In the rows, zero is written as 128.
Each path below is one point turned by a fixed rotation once a step. After each direction that follows a path, write how fast that rotation turns it, in degrees a step (0 if it stays still).
Each turn is a multiple of 5 degrees from 10 to 175, or 0.
Each row of a path follows its step; steps can be skipped.
Rotation 1:
step 0: [131 126 130 123 123 117 133 143 126 112 123 129 128 142 131 142 115 124
 119 146 127 129 134 137 126 138 126 116 131 136 129]
step 1: [132 134 129 138 135 129 127 125 128 117 113 126 123 138 125 129 119 119
 134 134 118 107 122 127 133 138 121 119 140 122 146]
step 2: [124 141 118 128 117 113 142 124 134 124 133 123 127 140 132 130 136 132
 139 125 129 120 126 126 130 125 124 102 127 129 141]
step 3: [120 146 131 127 122 125 130 144 127 114 116 127 119 135 119 132 126 134
 128 128 132 137 133 119 111 130 119 115 138 127 123]
step 4: [123 131 133 127 125 132 120 127 149 118 110 137 123 123 130 123 128 127
 140 133 128 125 113 113 134 137 125 116 137 137 129]
step 5: [125 125 116 131 135 129 120 127 137 127 126 124 136 128 129 145 139 136
 141 119 132 124 124 121 115 118 121 110 126 145 134]
step 6: [124 135 130 143 119 133 122 141 120 131 127 130 128 110 126 128 128 133
 126 122 117 145 130 117 121 120 122 113 141 136 135]
step 7: [127 131 117 121 129 138 122 124 133 139 120 147 134 120 125 118 118 126
 125 145 125 132 121 113 125 121 129 112 126 138 123]
step 8: [113 125 110 135 146 127 114 121 120 128 119 127 136 124 128 127 139 119
 129 122 128 132 135 110 131 119 119 128 120 129 123]
step 9: [120 127 123 142 118 138 128 125 128 128 144 135 127 124 136 121 128 122
 115 110 123 139 125 119 133 120 116 127 126 139 116]
Speeds:
[129 125 127 123 125 126 129 128 124 128 130 132 128 131 126 127 125 131
 132 126 129 127 122 129 132 128 129 124 122 134 126]	145
Rotation 2:
step 0: [129 126 133 123 120 145 135 136 130 124 129 120 126 131 124 126 137 121
 116 123 128 138 128 129 139 114 148 128 131 136 121]
step 1: [124 142 128 131 130 126 123 146 126 136 132 130 117 126 119 138 142 134
 131 122 128 114 136 118 127 130 140 132 124 128 130]
step 2: [128 132 121 118 124 118 135 118 122 107 126 136 121 131 123 124 129 127
 124 117 127 122 131 117 120 131 133 122 115 139 123]
step 3: [135 119 131 129 127 126 114 135 141 121 140 129 140 119 128 122 139 114
 122 123 136 123 129 132 128 117 134 125 123 136 126]
step 4: [132 129 116 127 132 127 131 129 145 140 129 140 125 138 124 133 139 130
 127 135 128 111 140 122 120 126 124 121 138 131 123]
step 5: [128 136 122 115 130 131 121 120 133 118 132 128 127 142 125 116 122 138
 121 134 121 134 142 138 132 128 137 124 124 135 118]
step 6: [119 132 124 112 117 117 125 143 134 139 138 125 131 117 127 128 136 123
 118 125 133 136 135 136 132 128 127 137 129 132 130]
step 7: [129 141 120 128 109 123 135 133 137 120 119 124 137 130 122 132 137 129
 134 134 120 115 128 123 129 144 127 125 132 126 121]
step 8: [142 122 121 106 122 140 114 132 127 112 123 122 130 132 132 131 128 130
 133 124 133 126 128 136 126 134 131 129 119 130 127]
step 9: [123 113 132 116 138 129 142 134 139 130 132 117 136 119 130 140 140 128
 122 127 128 119 137 126 132 127 124 137 123 125 121]
Speeds:
[125 129 123 130 131 128 132 129 126 126 122 129 134 129 124 129 125 128
 124 125 125 126 130 128 123 129 129 124 130 124 129]	135
[131 134 133 127 126 126 126 129 125 127 128 130 128 133 130 133 129 128
 131 133 126 127 131 123 124 125 128 126 131 122 128]	120
[128 120 128 127 129 126 127 129 133 121 128 125 127 127 129 127 125 128
 131 130 130 123 127 124 122 126 127 129 128 128 133]	65
[125 127 127 130 129 125 127 130 128 131 123 128 126 128 129 124 135 135
 132 129 125 123 126 127 131 129 125 122 130 128 129]	125
